In the data rows, zero lies at 4.5, halfway between 4 and 5.
Every row has a hidden score from 0 to 20. What is each row's score? 10 is about the middle. The score is a weighted sum of the row's numbers plus the product of two more (or one squared), each taken from its middle value.
[5 4 2 4 2 4 5 3 3 5 3 3 3 4 3 3 3 3 3 4 2 2 4 3] -> 6
[6 4 7 6 6 7 6 7 7 8 5 7 5 5 7 6 5 7 7 4 6 5 7 6] -> 10
[3 4 4 5 5 4 4 4 5 4 3 3 5 3 5 4 4 5 5 1 4 5 5 5] -> 11
[6 5 3 6 3 4 5 3 4 5 5 4 3 5 3 4 3 3 3 6 4 3 3 4] -> 13
[5 4 6 5 6 7 4 6 6 5 4 5 5 4 6 5 5 6 6 5 6 6 6 6] -> 11
[4 4 2 4 2 4 4 3 3 4 3 3 3 4 3 3 3 3 3 4 2 2 3 3] -> 7
[5 4 7 7 7 6 5 6 6 8 6 7 6 5 6 6 6 6 6 4 7 7 6 6] -> 8
[6 5 3 5 3 3 5 3 3 3 7 4 3 6 3 3 3 3 3 7 4 3 3 3] -> 12
[7 5 6 7 6 5 7 6 6 6 5 7 7 6 6 7 8 5 6 5 6 6 7 6] -> 11
[5 3 1 4 2 3 5 2 2 3 2 3 3 2 3 2 3 2 2 2 0 3 3 2] -> 7
[6 5 4 6 3 4 5 3 4 4 6 4 3 6 3 4 3 3 3 7 4 3 3 4] -> 10
[5 5 7 5 6 8 5 7 6 8 5 7 5 5 7 6 5 7 7 4 6 6 6 6] -> 7
[5 5 3 5 2 4 5 3 4 5 5 4 3 5 3 4 3 3 3 6 3 3 3 4] -> 10
[5 3 1 4 2 3 5 2 3 3 2 3 3 3 3 3 3 2 2 2 1 2 3 2] -> 5
[6 5 6 5 6 6 7 6 6 6 5 6 6 6 6 6 6 6 6 5 6 6 7 6] -> 7
[5 5 5 4 5 4 5 5 5 4 4 2 5 4 5 4 5 5 6 2 6 5 5 5] -> 13
[5 5 7 5 6 8 5 7 6 7 5 7 5 5 7 6 5 7 6 5 6 6 6 6] -> 7
[6 5 7 5 6 7 6 7 6 6 5 6 6 6 7 6 6 6 6 5 6 6 6 6] -> 8
[1 4 3 2 3 2 1 2 2 2 4 3 4 2 2 3 4 3 3 5 3 3 2 3] -> 13
[4 4 2 4 2 3 4 2 3 3 3 3 2 4 3 3 3 3 2 3 1 2 3 3] -> 10
[1 4 3 2 3 2 1 2 2 2 4 3 5 2 2 3 5 3 3 5 3 3 2 3] -> 13
[1 5 3 3 3 2 1 2 2 2 4 3 4 3 3 3 5 3 3 5 3 3 2 3] -> 13
[5 5 7 5 6 8 5 7 6 7 5 7 5 5 7 6 5 7 6 5 6 6 6 6] -> 7
[1 4 3 3 3 2 2 2 2 2 4 4 4 3 3 3 5 3 3 5 3 3 2 3] -> 13
[6 5 3 5 3 3 5 3 3 2 7 4 3 6 3 3 4 3 2 7 4 3 3 3] -> 11
[5 5 7 5 6 7 5 6 6 6 5 6 5 5 6 6 6 6 6 5 6 6 6 6] -> 9
[6 5 7 5 6 8 5 7 6 7 5 7 5 5 7 6 6 7 6 5 6 6 6 6] -> 9
[7 5 6 6 6 5 7 6 6 6 5 7 6 6 6 7 7 5 6 5 6 6 7 6] -> 14
[6 5 3 5 3 3 5 3 3 2 7 4 3 6 3 3 4 3 2 7 4 3 3 3] -> 11
[5 5 7 5 6 8 5 7 6 7 5 6 6 5 7 6 6 7 6 5 6 6 6 6] -> 6
[5 5 7 5 6 7 5 7 7 7 5 7 5 5 7 6 5 7 6 5 6 6 6 6] -> 11
[1 4 3 2 3 2 1 3 2 2 4 3 5 2 2 3 4 3 3 5 3 3 2 3] -> 12
[7 5 6 7 6 5 7 6 6 6 5 7 7 6 6 7 8 5 6 4 6 6 7 5] -> 16
[6 5 6 5 6 6 6 6 6 7 5 6 6 6 7 6 6 6 6 5 6 6 6 6] -> 10
[1 4 4 2 3 4 1 3 3 4 4 3 4 2 3 3 4 5 4 5 4 3 2 3] -> 9
[4 4 6 4 5 7 4 6 6 5 4 5 5 4 6 5 5 6 6 5 6 6 6 7] -> 10
[5 4 5 7 7 6 6 5 6 6 6 8 7 5 6 6 6 5 5 3 6 7 6 5] -> 19
[1 4 3 1 3 2 1 4 2 2 4 2 3 2 2 2 3 3 3 5 3 3 2 3] -> 12
[3 4 3 3 2 3 3 2 3 4 3 3 3 3 3 3 3 3 3 4 2 3 3 3] -> 10
[6 5 3 5 3 3 5 3 3 3 6 4 3 6 3 3 3 3 2 7 3 3 3 3] -> 10
[6 5 3 5 3 4 5 3 3 3 7 4 3 6 3 4 3 3 3 7 4 3 3 4] -> 10
[2 4 2 0 3 2 2 4 2 2 4 1 3 2 2 2 3 3 3 5 3 4 2 3] -> 9
[2 4 2 0 3 2 1 4 2 2 3 1 3 2 2 2 3 3 3 5 2 4 2 3] -> 11
[6 5 7 5 6 7 5 7 7 8 5 7 5 5 7 6 5 7 7 4 6 5 6 6] -> 11
[5 6 5 4 5 3 5 5 5 3 5 2 5 5 4 5 5 4 5 3 5 6 5 5] -> 15
[5 6 5 4 5 3 5 5 5 3 5 2 5 5 4 5 5 4 6 3 6 5 5 5] -> 15
[5 5 5 3 7 4 6 6 6 6 4 3 4 6 5 6 4 5 7 4 6 6 7 6] -> 6
[4 4 5 4 5 4 5 5 5 5 3 3 5 3 5 4 4 5 6 2 5 5 5 5] -> 12
[6 5 6 5 6 6 7 6 7 6 5 6 6 6 6 6 6 6 6 5 6 6 7 6] -> 10
[6 5 4 6 3 4 6 3 4 4 7 4 3 6 3 4 3 3 3 7 4 3 3 4] -> 10
[4 4 2 4 3 2 4 2 3 3 3 3 2 3 2 3 3 2 2 2 1 2 3 2] -> 10
[5 6 6 4 7 4 6 7 6 5 6 3 5 7 5 7 5 5 7 5 6 6 6 6] -> 9
[7 5 6 6 6 5 7 6 6 6 5 7 6 6 6 7 7 5 6 5 6 6 7 6] -> 14
[5 5 7 5 6 8 5 7 6 6 5 6 5 5 7 6 5 7 6 5 6 6 6 6] -> 6
[5 5 5 3 7 4 6 7 6 5 5 3 5 6 5 6 4 5 7 5 6 6 6 6] -> 7
[6 5 3 5 3 3 5 3 3 2 7 4 3 6 2 3 4 3 2 6 4 3 3 3] -> 9
[2 4 3 3 2 3 3 3 3 3 3 3 3 3 3 3 3 3 3 4 3 3 2 3] -> 9
[6 5 6 5 6 6 6 6 6 6 5 6 6 6 6 6 6 6 6 5 6 6 7 6] -> 7
[4 4 2 4 3 3 4 2 3 3 3 3 2 3 2 3 3 2 2 3 2 2 3 2] -> 10
[7 5 6 6 6 5 7 6 6 6 5 7 7 6 6 7 8 5 6 4 6 6 7 6] -> 13
[6 5 3 5 3 3 5 3 3 2 6 4 3 6 3 3 3 3 2 7 3 3 3 3] -> 10
[1 4 4 3 3 3 1 3 2 4 4 3 4 3 3 3 4 4 3 5 4 3 2 3] -> 7
[4 2 1 3 2 3 4 2 2 3 1 3 2 2 3 2 3 3 1 2 0 2 3 2] -> 5
[5 5 5 7 8 6 6 5 6 5 6 8 7 5 6 6 6 5 5 2 6 7 5 5] -> 18
[3 3 3 6 5 4 4 3 5 4 3 4 6 4 5 4 3 4 5 1 3 5 5 4] -> 3
[3 3 4 5 5 4 4 4 5 4 3 4 5 3 5 4 4 4 5 1 5 5 5 5] -> 13
[4 4 4 4 5 4 5 5 5 5 3 3 5 3 5 4 4 5 6 2 5 5 5 5] -> 10
[5 5 5 7 8 6 6 5 6 6 6 8 7 5 6 6 6 5 5 3 6 7 6 6] -> 18
[6 4 7 5 6 8 6 7 7 8 5 7 5 5 7 6 5 7 7 4 6 5 6 6] -> 5
[6 5 6 5 6 6 6 6 6 6 5 6 6 6 6 6 6 6 6 5 6 6 6 6] -> 10
[5 5 6 7 7 6 6 5 6 6 5 8 6 5 6 6 6 6 5 3 6 7 6 6] -> 13
[1 4 4 2 3 3 1 3 2 4 4 3 4 3 3 3 4 4 4 5 4 3 2 3] -> 8
[5 4 2 4 2 4 5 3 3 4 3 3 3 4 3 3 3 3 3 3 2 2 3 3] -> 6
[5 5 7 5 6 7 5 7 6 7 5 6 6 6 7 6 6 7 6 5 6 6 6 6] -> 5
[5 5 5 4 5 4 5 6 5 4 4 2 5 5 5 5 5 4 6 2 6 5 5 5] -> 14
[6 5 3 5 3 4 5 3 3 3 6 4 3 6 3 4 3 3 3 7 4 3 3 4] -> 10
[6 4 7 5 6 8 6 7 7 8 5 7 5 5 7 6 5 7 7 4 6 5 6 6] -> 5
[1 4 3 2 2 3 1 2 3 3 4 3 4 2 2 2 3 3 3 4 3 3 2 3] -> 10
[6 5 6 5 6 6 7 6 6 6 5 7 6 6 6 6 6 6 6 5 6 6 7 6] -> 9
[7 5 6 6 6 5 7 6 6 6 5 7 6 6 6 7 7 5 6 4 6 6 7 6] -> 14
[4 4 4 4 4 4 4 5 5 4 3 3 4 3 4 4 4 4 5 2 5 5 5 5] -> 17
[1 4 3 2 3 2 1 2 2 2 4 3 5 2 2 3 4 3 3 5 3 3 2 3] -> 12
[6 5 6 6 6 6 6 6 6 7 5 7 6 6 6 6 6 6 6 5 7 6 7 6] -> 8
[4 4 3 3 2 4 4 3 3 4 3 3 3 3 3 3 3 3 3 4 2 2 3 3] -> 8
[6 5 3 6 3 4 5 3 3 4 6 4 3 6 3 4 3 3 3 7 4 3 3 4] -> 9
[6 5 6 5 6 6 6 6 6 6 5 6 6 6 7 6 6 6 6 5 6 6 6 6] -> 11
[6 5 3 5 2 4 5 3 4 5 5 4 3 5 3 3 3 3 3 6 3 3 4 4] -> 4
[5 6 5 4 5 3 5 5 5 3 5 2 5 5 4 5 5 4 5 3 6 5 5 5] -> 16
[1 4 3 3 3 3 1 2 2 2 4 3 4 2 2 3 4 3 3 5 3 3 2 3] -> 12
[2 4 3 3 2 3 2 2 3 3 4 2 3 3 3 2 3 3 3 4 3 3 2 3] -> 9
[5 3 1 4 2 3 5 2 2 3 2 3 3 2 2 2 3 2 2 2 0 2 3 2] -> 7
[1 4 3 2 3 2 1 3 2 2 4 3 5 2 2 3 4 3 3 5 3 3 2 3] -> 12
[5 5 7 5 6 8 5 7 6 7 5 7 6 5 7 6 6 7 6 5 6 6 6 6] -> 7
[1 5 4 3 3 3 1 3 2 3 4 3 4 3 3 3 5 4 3 5 3 3 2 3] -> 8
[6 5 6 5 6 6 6 6 6 6 5 6 6 6 6 6 6 6 6 5 6 6 6 6] -> 10
[1 4 4 3 3 3 1 3 3 3 4 3 4 3 3 4 5 3 3 5 3 3 2 3] -> 13
[6 5 3 5 3 4 5 3 3 3 7 4 3 6 3 3 3 3 3 7 4 3 3 4] -> 7
[6 5 3 5 3 3 5 3 3 3 6 4 3 6 3 3 3 3 2 7 4 3 3 3] -> 10
[2 4 3 3 2 3 2 2 3 3 4 2 3 3 2 3 3 3 3 4 3 3 2 3] -> 10
[5 4 2 4 2 4 5 3 3 4 3 3 3 4 3 3 3 3 3 4 2 2 4 3] -> 6
[5 4 5 4 5 5 5 5 5 5 4 4 5 4 5 5 5 5 6 3 6 6 6 5] -> 9
[1 5 3 3 2 2 1 2 2 2 4 3 4 3 3 3 5 3 3 5 3 3 2 3] -> 13
[5 5 7 6 7 8 6 7 7 8 5 7 5 5 7 6 5 7 7 4 6 5 7 6] -> 7
[6 5 3 5 3 3 5 3 3 2 7 4 3 6 3 3 3 3 2 7 4 3 3 3] -> 11
[5 5 7 5 6 7 5 7 6 7 5 6 6 5 7 6 6 7 6 5 6 6 6 6] -> 8
[5 5 5 3 7 4 6 7 6 5 4 3 4 6 5 6 4 5 7 4 5 6 7 6] -> 8
[5 3 1 4 2 3 5 2 2 3 2 3 3 2 3 2 3 2 2 2 1 2 3 2] -> 8
[3 4 3 3 2 3 3 2 3 4 3 3 3 3 3 3 3 3 3 4 3 3 3 3] -> 11
[1 4 4 3 3 3 1 3 3 4 4 3 4 3 3 3 4 4 4 5 4 3 2 3] -> 11
[5 4 2 4 2 3 5 2 3 4 3 3 2 4 3 3 3 3 3 3 2 2 3 2] -> 8
[6 5 7 5 6 7 5 7 7 7 5 7 5 5 7 6 5 7 6 5 6 6 6 6] -> 12
[5 6 6 4 7 5 6 6 6 6 6 4 5 7 5 7 5 5 7 5 6 6 6 6] -> 8
[6 5 3 5 3 3 5 3 3 3 6 4 3 6 3 4 3 3 3 7 4 3 3 3] -> 14
[6 5 6 5 6 6 7 6 6 6 5 7 6 6 6 7 6 6 6 5 6 6 7 6] -> 10
[6 5 6 5 6 6 7 6 6 6 5 6 6 6 6 6 6 6 6 5 6 6 7 6] -> 7
[1 4 3 3 3 3 1 3 2 3 4 3 4 3 3 3 5 4 3 5 3 3 2 3] -> 9
[6 5 3 5 3 4 5 3 3 3 6 4 3 6 3 3 3 3 3 7 3 3 3 3] -> 11
[1 4 3 3 3 2 1 2 2 2 4 4 4 3 3 3 5 3 3 5 3 3 2 3] -> 14
[5 4 5 4 5 4 5 5 5 5 3 4 5 3 5 4 5 5 6 2 6 5 6 5] -> 15
[5 4 5 5 5 5 6 6 5 5 4 4 5 4 5 5 5 5 6 3 6 6 6 5] -> 9
[1 4 3 2 3 2 1 3 2 2 4 3 4 2 2 3 4 3 3 5 3 3 2 3] -> 13
[6 5 3 5 3 3 5 3 3 2 6 4 3 6 3 4 3 3 2 7 4 3 3 3] -> 12
[5 4 5 5 5 5 6 6 6 6 4 5 5 5 6 5 5 5 6 3 6 6 6 5] -> 10
[5 6 6 4 7 4 6 6 6 5 6 4 5 7 5 7 5 5 7 5 6 6 6 6] -> 9
[1 5 3 3 3 2 1 2 2 2 4 3 4 3 3 3 5 3 3 5 3 3 2 3] -> 13
[5 5 7 5 6 8 5 7 7 8 5 7 5 5 7 6 5 7 7 4 6 5 6 6] -> 8
[5 5 7 5 6 7 5 7 6 6 5 6 5 5 7 6 6 7 6 5 6 6 6 6] -> 10
[1 4 4 2 3 3 1 3 2 3 4 3 4 3 3 3 4 4 3 5 4 3 2 3] -> 7
[1 4 2 0 3 0 1 4 2 2 3 0 3 1 1 2 2 3 3 5 3 3 2 3] -> 18
[6 5 3 5 3 3 5 3 3 3 7 4 3 6 3 4 3 3 3 7 4 3 3 3] -> 14
[5 6 6 4 7 5 6 6 6 5 6 4 5 7 6 7 5 5 7 5 6 6 6 6] -> 8
[4 4 6 4 5 6 4 5 6 5 4 5 5 4 6 5 4 5 6 5 6 6 5 7] -> 15
[6 5 3 5 3 4 5 3 3 3 6 4 3 6 3 4 3 3 3 7 4 3 3 3] -> 14
[5 4 3 4 2 4 5 3 3 4 4 3 3 4 3 3 3 3 3 5 2 3 3 3] -> 7
[5 6 5 4 5 3 5 5 5 3 5 2 5 5 4 5 5 4 6 2 6 5 5 5] -> 15
[6 5 7 5 6 8 5 7 7 8 5 7 5 5 7 6 5 7 7 4 6 5 6 6] -> 9
[6 5 6 5 6 7 6 6 6 6 5 7 6 6 6 6 6 6 6 5 6 6 6 6] -> 10
[2 4 3 3 2 3 3 2 3 3 3 3 3 3 3 3 3 3 3 4 3 2 2 3] -> 9
[4 5 4 5 3 4 4 4 5 4 4 3 4 4 4 4 4 4 4 2 4 4 4 4] -> 13
[1 4 4 3 3 3 1 3 2 4 4 3 4 3 3 3 4 5 4 5 4 3 2 3] -> 8
[3 3 4 5 5 4 4 4 5 4 3 3 5 3 5 4 4 5 5 1 5 5 5 5] -> 11
[5 5 5 4 5 4 5 5 5 4 4 2 5 4 5 5 5 5 6 2 6 5 5 5] -> 13
[5 4 7 5 6 7 5 6 6 6 4 6 5 5 6 5 5 6 6 5 6 6 6 6] -> 7
[5 3 1 4 2 2 4 2 3 3 2 3 3 3 2 2 3 3 2 2 1 2 3 2] -> 10
[5 5 5 3 7 4 6 6 6 5 4 3 4 6 5 6 4 5 7 4 5 6 7 6] -> 7
[1 4 4 3 3 3 1 3 3 4 4 3 4 3 3 3 4 4 4 5 4 3 2 3] -> 11
[6 5 6 5 6 5 6 6 6 6 6 5 6 7 6 6 5 5 7 5 6 6 6 6] -> 8
[6 5 3 5 3 3 5 3 3 2 7 4 3 6 3 3 4 3 2 7 4 3 3 3] -> 11
[5 5 7 5 6 8 5 7 6 7 5 7 5 5 7 6 5 7 7 4 6 6 6 6] -> 6
[6 5 3 5 2 4 5 3 3 5 5 4 3 5 3 3 3 3 3 6 3 3 3 3] -> 11
[2 4 3 3 3 2 2 2 2 1 4 4 4 2 3 3 6 3 2 5 2 3 2 2] -> 16
[5 6 6 4 7 4 6 6 6 5 6 4 5 7 5 7 5 5 7 5 6 6 6 6] -> 9
[5 4 2 4 2 4 5 3 3 4 3 3 3 4 3 3 3 3 3 4 2 2 3 3] -> 7
[5 5 7 5 6 8 5 7 6 7 5 6 6 5 7 6 6 7 6 5 6 6 6 6] -> 6
[5 5 7 5 6 8 5 7 6 7 5 7 5 5 7 6 5 7 6 5 6 6 6 6] -> 7
[4 4 2 4 2 3 4 2 3 3 3 3 3 4 2 3 3 3 2 3 1 2 3 2] -> 5
[6 5 6 5 6 6 7 6 6 6 5 7 6 6 6 6 6 6 6 5 6 6 7 6] -> 9
[1 4 3 2 3 3 1 2 2 3 4 3 4 2 2 2 3 3 3 5 3 3 2 3] -> 9
[6 5 3 5 3 3 5 3 3 2 6 4 3 6 3 3 3 3 2 7 4 3 3 3] -> 11
[6 5 6 5 6 6 7 6 6 6 5 6 6 6 6 6 6 6 6 5 6 6 7 6] -> 7
[3 5 3 4 3 3 3 3 4 3 4 3 4 4 3 3 4 3 3 3 4 4 3 4] -> 10
[4 4 6 4 5 6 4 5 6 4 3 5 5 4 6 4 4 5 5 5 6 6 5 6] -> 15
[6 5 4 6 3 4 6 3 4 4 7 4 3 6 3 4 3 3 3 7 4 3 4 4] -> 7
[5 5 7 5 6 8 5 7 6 7 5 7 6 5 7 6 6 7 6 5 6 6 6 6] -> 7
[6 5 3 5 3 3 5 3 3 2 6 4 3 6 3 3 3 3 3 7 4 3 3 3] -> 12
[2 4 3 3 3 2 2 2 2 1 4 4 4 3 3 3 6 3 3 5 2 3 2 2] -> 14
[2 3 3 6 5 4 4 3 5 4 3 4 6 4 5 4 3 4 5 1 4 5 5 5] -> 5
[5 5 5 3 6 4 6 6 6 5 4 2 4 5 5 6 3 5 7 4 5 6 7 5] -> 3
[5 5 7 5 6 7 5 7 6 7 5 6 6 5 7 6 6 7 6 5 6 6 6 6] -> 8
[2 4 3 2 3 2 2 2 2 2 4 4 4 3 3 3 6 3 3 5 2 4 2 2] -> 15
[5 5 7 6 6 6 6 6 6 7 5 6 6 5 7 6 6 6 6 5 7 6 6 6] -> 10
[5 5 7 5 6 7 5 7 6 6 4 6 6 5 7 6 5 6 6 5 6 6 6 6] -> 9
[7 5 6 6 6 5 7 6 6 6 5 7 6 6 6 7 8 5 6 5 6 6 6 6] -> 16
[5 3 1 4 2 3 5 2 2 3 2 3 3 2 3 3 3 2 2 2 0 3 3 2] -> 4
[6 5 3 5 3 3 5 3 3 2 6 4 3 6 3 3 3 3 3 7 4 3 3 3] -> 12
[2 4 2 0 3 1 2 4 2 2 3 1 3 2 2 2 3 3 3 5 3 4 1 3] -> 13
[5 4 5 4 5 4 5 5 5 4 3 3 4 4 5 4 5 5 6 2 6 5 5 5] -> 17
[5 4 6 7 7 6 5 5 6 7 6 8 7 5 6 6 6 6 5 3 7 7 6 6] -> 12
[6 5 6 5 6 6 6 6 6 6 5 6 6 6 7 6 6 6 6 5 6 6 6 6] -> 11
[5 4 6 7 7 6 5 6 6 7 5 8 6 5 6 6 6 6 5 4 7 7 6 6] -> 11
[4 4 2 4 2 3 4 2 3 4 3 3 3 4 3 3 3 3 3 3 2 2 3 2] -> 8
[6 5 3 5 3 4 5 3 3 3 6 4 3 6 3 4 3 3 3 7 4 3 3 4] -> 10
[1 4 4 2 3 3 1 3 2 4 4 3 4 3 3 4 4 4 4 5 4 3 2 3] -> 8
[6 5 6 6 6 6 7 6 6 6 5 7 6 6 6 7 7 5 6 5 6 6 7 6] -> 11
[7 5 6 6 6 6 7 6 6 6 5 7 6 6 6 6 7 5 6 5 6 6 7 6] -> 8
[7 5 7 6 6 5 7 6 6 6 5 7 7 6 6 7 8 5 6 5 6 6 7 5] -> 15
[4 4 2 4 2 3 4 2 3 3 3 3 3 3 3 3 3 3 2 3 2 2 3 2] -> 7
[4 4 6 4 5 7 4 6 6 5 4 5 5 4 6 5 5 6 6 5 6 6 5 6] -> 10
[1 5 3 3 2 3 1 2 2 2 4 3 4 3 3 3 5 3 3 5 3 3 2 3] -> 11
[5 5 7 5 6 7 5 6 6 6 4 6 5 5 6 5 5 6 6 5 6 6 6 7] -> 6
[5 4 7 6 6 6 5 6 6 8 5 7 6 5 6 6 5 6 6 5 7 7 6 6] -> 10
[6 5 3 5 3 4 5 3 3 3 6 4 3 6 3 4 3 3 3 7 4 3 3 4] -> 10
[4 4 4 4 5 4 5 5 5 5 3 3 5 3 5 4 4 5 6 1 5 5 5 5] -> 10
[7 5 6 6 6 5 7 6 6 6 5 7 7 6 6 7 8 5 6 4 6 6 6 6] -> 15
[6 5 4 6 3 4 5 3 4 4 7 4 3 6 3 4 3 3 3 8 4 3 3 4] -> 11
[6 5 3 5 3 3 5 3 3 3 6 4 3 6 3 4 3 3 2 7 4 3 3 4] -> 10
[5 5 7 5 6 8 5 7 6 7 5 7 5 5 7 6 5 7 7 5 6 6 6 6] -> 8
[6 5 3 6 3 4 5 3 4 4 7 4 3 6 3 4 3 3 3 7 4 3 3 4] -> 12
[6 5 3 5 3 3 5 3 3 2 7 4 3 6 3 3 4 3 2 7 4 3 3 3] -> 11
[5 3 1 4 2 2 5 2 2 3 2 3 3 3 2 3 3 3 2 2 1 2 3 2] -> 3
[5 4 6 4 6 7 4 6 6 5 4 6 5 4 6 5 5 6 6 5 6 6 6 6] -> 11
[4 3 2 4 3 2 4 2 3 2 2 3 2 3 2 3 3 2 2 2 1 2 3 2] -> 10
[5 4 5 4 5 4 5 5 5 5 3 3 4 3 5 4 5 5 6 2 6 5 5 5] -> 17
[2 3 3 6 5 4 4 3 5 3 2 4 6 4 5 3 3 4 4 1 3 4 5 4] -> 3
[6 5 3 5 3 3 5 3 3 3 6 4 3 6 3 4 3 3 2 7 4 3 3 3] -> 12
[6 5 6 6 6 6 7 6 6 6 5 7 6 6 6 7 7 5 6 5 6 6 7 6] -> 11
[7 5 6 6 6 6 7 6 6 6 5 7 6 6 6 7 7 5 6 5 6 6 7 6] -> 12
[6 5 6 5 6 7 6 6 6 6 5 7 6 6 7 6 6 6 6 5 6 6 6 6] -> 10
[6 5 7 6 6 7 5 7 7 8 5 7 5 5 7 6 5 7 7 4 6 6 6 6] -> 13
[6 5 7 6 6 6 6 6 6 7 5 7 6 5 7 6 6 6 6 5 7 7 6 6] -> 14
[4 4 2 4 2 4 4 3 3 4 3 3 3 4 3 3 3 3 3 4 2 2 3 3] -> 7
[5 4 7 5 6 8 6 7 7 8 5 7 5 5 7 6 5 7 7 4 6 5 6 6] -> 4
[4 4 2 4 3 2 4 2 3 2 3 3 2 3 2 2 3 2 2 2 1 2 3 2] -> 12
[4 4 2 4 2 4 5 3 3 5 3 3 3 4 3 3 3 3 3 4 2 2 3 3] -> 6
